[[ -2   1  -2  -6   0  -1]
 [ 34  -2 -16 -13   3  -4]
 [ -4  -4  -6   1 -10   6]]
->
[[ -4  -4  -6   1 -10   6]
 [ -2   1  -2  -6   0  -1]
 [ 34  -2 -16 -13   3  -4]]

[[ -1   0   2   5   7   2   0  -2  -4]
 [  2  -1  -2   0  -3   0  -2  -2   4]
 [  9 -10  -9  23  12   5   9 -29   3]
 [  5   4  11  26  16  15 -19  -6   2]
 [ 11  -8  -7  27  12   3   8 -30   6]]
->
[[ -1   0   2   5   7   2   0  -2  -4]
 [  2  -1  -2   0  -3   0  -2  -2   4]
 [  5   4  11  26  16  15 -19  -6   2]
 [  9 -10  -9  23  12   5   9 -29   3]
 [ 11  -8  -7  27  12   3   8 -30   6]]

[[-10   0 -14   2   1  -1  -2]
 [  5   1  28   2   0   1  -2]
 [ -6   0 -13  -1  -1  -2  -3]
 [ 23   0 -15   0   0  -2  -2]
 [ -3  -1 -12   2  -1   2   1]
 [ -2   1  -7  -2  -1   1   5]
 [ 10   0 -13   1   2   2  -4]]
->
[[-10   0 -14   2   1  -1  -2]
 [ -6   0 -13  -1  -1  -2  -3]
 [ -3  -1 -12   2  -1   2   1]
 [ -2   1  -7  -2  -1   1   5]
 [  5   1  28   2   0   1  -2]
 [ 10   0 -13   1   2   2  -4]
 [ 23   0 -15   0   0  -2  -2]]

[[ 12  35  14  -4 -13]
 [  9  13  12 -23  -5]
 [  7 -25 -17 -25  35]
 [ -9 -26 -27   4   7]
 [  8  10   4   5 -18]
 [ 27 -15  -5  18  24]
 [ 16  -3  -6   6  -3]]
->
[[ -9 -26 -27   4   7]
 [  7 -25 -17 -25  35]
 [  8  10   4   5 -18]
 [  9  13  12 -23  -5]
 [ 12  35  14  -4 -13]
 [ 16  -3  -6   6  -3]
 [ 27 -15  -5  18  24]]

[[ 21   9 -15  -8   4  33   8   0  -6  16  18   1   5  -4]
 [ 19   5 -16  -1 -18  32  -1   2 -18   6  18   1   1   1]]
->
[[ 19   5 -16  -1 -18  32  -1   2 -18   6  18   1   1   1]
 [ 21   9 -15  -8   4  33   8   0  -6  16  18   1   5  -4]]

[[ -4  13  15 -10  15   8]
 [  1  -3  -1  -1  -2   1]
 [ 15 -37 -17 -24 -18 -11]
 [  8 -18 -10  -6 -11  -1]]
->
[[ -4  13  15 -10  15   8]
 [  1  -3  -1  -1  -2   1]
 [  8 -18 -10  -6 -11  -1]
 [ 15 -37 -17 -24 -18 -11]]

[[  6  -3  -4   3   0   1   1]
 [  8 -28  10  14   5 -26  12]
 [  1 -13  -9  13   0 -26   0]
 [ 11   1 -34  26 -22 -19  -4]]
->
[[  1 -13  -9  13   0 -26   0]
 [  6  -3  -4   3   0   1   1]
 [  8 -28  10  14   5 -26  12]
 [ 11   1 -34  26 -22 -19  -4]]

[[ -5 -15   5 -18  -7   3   8  -5 -20 -15  22  37   3  24  22]
 [ -6  -1   1   9  10  -3   5  -8 -18 -15  13   9  25   2  -1]]
->
[[ -6  -1   1   9  10  -3   5  -8 -18 -15  13   9  25   2  -1]
 [ -5 -15   5 -18  -7   3   8  -5 -20 -15  22  37   3  24  22]]

[[ 17  -5  -4  -7  -8  -1   0]
 [ 18  -3  -4  -4   6  -6  -9]
 [  5   0   8  10 -13   4  11]
 [ 29  -1  -2 -11   4   1  11]
 [-11  -2  10  13 -15   4   8]]
->
[[-11  -2  10  13 -15   4   8]
 [  5   0   8  10 -13   4  11]
 [ 17  -5  -4  -7  -8  -1   0]
 [ 18  -3  -4  -4   6  -6  -9]
 [ 29  -1  -2 -11   4   1  11]]
---
[[  4  22 -25   9]
 [  2 -11   4 -33]
 [ -2 -19 -30   0]]
->
[[-11   4]
 [-19 -30]]

[[-34  -9  -2  13   0]
 [ 13   2 -22 -26 -28]
 [-25  19 -10 -19   3]]
->
[[  2 -22]
 [ 19 -10]]

[[  9  29 -34]
 [-13 -23  28]
 [ -1 -35  31]
 [-14 -27  30]]
->
[[-23  28]
 [-35  31]]

[[-25 -14  -8   5   0]
 [ 15 -10   3 -17 -22]
 [ 15  20  -6  -4  -2]
 [-17  28 -12 -27  -2]]
->
[[-10   3]
 [ 20  -6]]

[[ 18 -21 -22  24]
 [ -8 -25  -1  35]
 [-14 -25   8  31]
 [ -8  35  -2 -24]]
->
[[-25  -1]
 [-25   8]]

[[ 14  -4  37]
 [-20  -2   7]
 [ -4  15  29]
 [ 10   7  28]]
->
[[-2  7]
 [15 29]]

[[  5  20  13  16   2]
 [  5  12   2   6   4]
 [  1  30   2  21   9]
 [ -5 -24 -11 -11  -1]
 [ -5 -15  -4  -3  -2]]
->
[[12  2]
 [30  2]]

[[ 23   7  -6]
 [ 31  -3   6]
 [ 10 -17  30]
 [-24  -8   5]
 [ -3   2  -5]]
->
[[ -3   6]
 [-17  30]]
